One turn moves each row of this set onto another row. After a few examples, where does it send each row asked below?
datek: 118 244 11 222 -334 -42 -65 348 28 195 130 -11 101 -422 -226 44 106 -30
 -266 40
rino: 33 375 23 164 -127 -115 -56 331 37 166 63 120 143 64 -182 107 -155 -5
 -295 -63
gupal: -16 245 -277 102 -84 68 -219 249 121 42 -237 93 247 -86 -270 142 -3 7
 -113 -101
nafo: 33 129 97 136 -268 209 73 10 105 71 -51 -5 -63 100 -57 -100 -12 -143
 -108 -93
roda: 93 318 -301 48 -119 14 -156 296 27 65 -240 132 234 -193 -203 290 -48 12
 -105 -16
pag: -116 247 153 276 -48 133 -226 266 18 95 -155 51 76 -203 -129 -2 -167
 -160 -19 90
misan: -2 92 -113 -120 -446 200 -56 98 -192 -28 -15 -56 154 -198 -138 6 -34 -47
 -209 -172
Kapeg: 123 336 -18 126 -88 -157 -13 357 68 234 -36 62 144 56 -152 182 -136 -43
 -306 -14
biz: 24 104 -91 30 -219 149 -81 352 58 -129 -179 50 114 5 -417 178 62 8 -174
 -104
mazuk: 71 177 165 39 -241 219 246 -34 76 86 -70 31 -33 -9 -121 -58 -25 -78 -125
 -124
radif: 22 332 33 198 -116 -93 -70 302 23 171 73 114 90 91 -181 87 -169 54 -279
 -70
meb: 71 108 90 -4 -99 174 -176 44 -177 121 -342 -6 90 -162 -317 50 -216 -78
 -133 -78
dakik: 151 169 39 94 -15 147 56 87 220 212 -201 98 -79 -312 -84 151 126 -80 -89
 197
bak: 48 138 72 108 -249 232 143 18 79 73 -55 20 -46 77 -74 -107 4 -123 -88
 -135
Mukul: 31 102 -62 -105 -430 209 -27 140 -173 -131 -212 -114 129 -292 -173 19 0
 -74 -153 -32
Fogu: 181 296 -228 -58 -110 74 -43 275 -32 -7 -254 130 148 -350 -148 317 -135
 11 -124 56
Losal: 105 287 -122 80 -321 -61 -119 304 -34 -29 -26 125 21 -251 -72 121 298
 -36 -30 85
mul: -30 412 39 -43 -91 59 -45 -43 57 5 -133 45 38 -398 -77 69 -21 116 -57
 112
vik: -26 215 -79 -67 -42 123 27 254 142 -86 -223 87 44 -13 128 217 -70 -29
 -205 37
toda: 196 124 8 164 -430 223 -59 356 -64 255 -70 17 6 -53 38 -5 30 -216 -279
 19
lani: 40 405 102 -156 -234 93 -35 42 68 -119 -79 69 43 -327 -152 40 85 170
 -111 87
nok: 234 104 22 167 -316 140 -41 328 -83 330 -55 41 42 -96 74 29 -66 -215
 -284 16
lura: 28 226 -169 -85 -407 103 -111 100 -230 137 87 89 27 -153 -275 191 62 -78
 -204 19
sutu: 348 204 -98 -115 -186 63 169 250 180 96 -74 -32 40 -201 -153 143 101 149
 -199 42
sek: 92 113 112 5 -115 150 -81 -20 -146 193 -233 -29 111 -150 -395 -20 -215
 -55 -173 -63
Pef: 287 105 -27 -33 -208 85 233 240 212 22 -200 -54 67 -134 -23 81 77 103
 -261 -53
Dapoz: -131 307 122 262 -16 148 -223 293 14 90 -153 43 70 -210 -147 -42 -148
 -107 -20 96
pulot: 78 106 111 29 -135 176 -51 -13 -125 231 -196 28 119 -123 -381 -11 -247
 -31 -207 -50
nusas: 57 183 227 11 -235 30 -10 279 -115 104 40 -7 -5 -455 -159 87 18 14 -284
 191
vinu: -158 388 89 244 -35 90 -181 287 -35 110 -37 57 30 -198 -176 -14 -81 -31
 23 97
ral: 177 274 -67 200 -376 -52 -54 344 27 131 63 39 37 -317 -113 93 269 -29
 -135 65
Ses: 160 91 4 68 -154 67 146 284 247 -3 -227 22 98 -128 135 46 24 15 -333 -79
Rora: 7 254 -4 38 -40 67 -15 -115 62 160 -149 22 -3 -451 -34 17 -44 -18 -82 92
ramo: 204 63 23 166 -286 125 -20 322 -92 355 -44 30 95 -81 47 41 -111 -225
 -274 47
rozim: 129 101 -119 -48 -369 159 35 263 -76 -166 -310 -61 89 -292 -162 49 92
 -143 -151 103

lura turns into -> vik
Fogu turns into -> lani
vinu turns into -> meb
Now these:
Mukul turns into -> Pef
gupal turns into -> Rora
sek turns into -> bak
pag turns into -> pulot

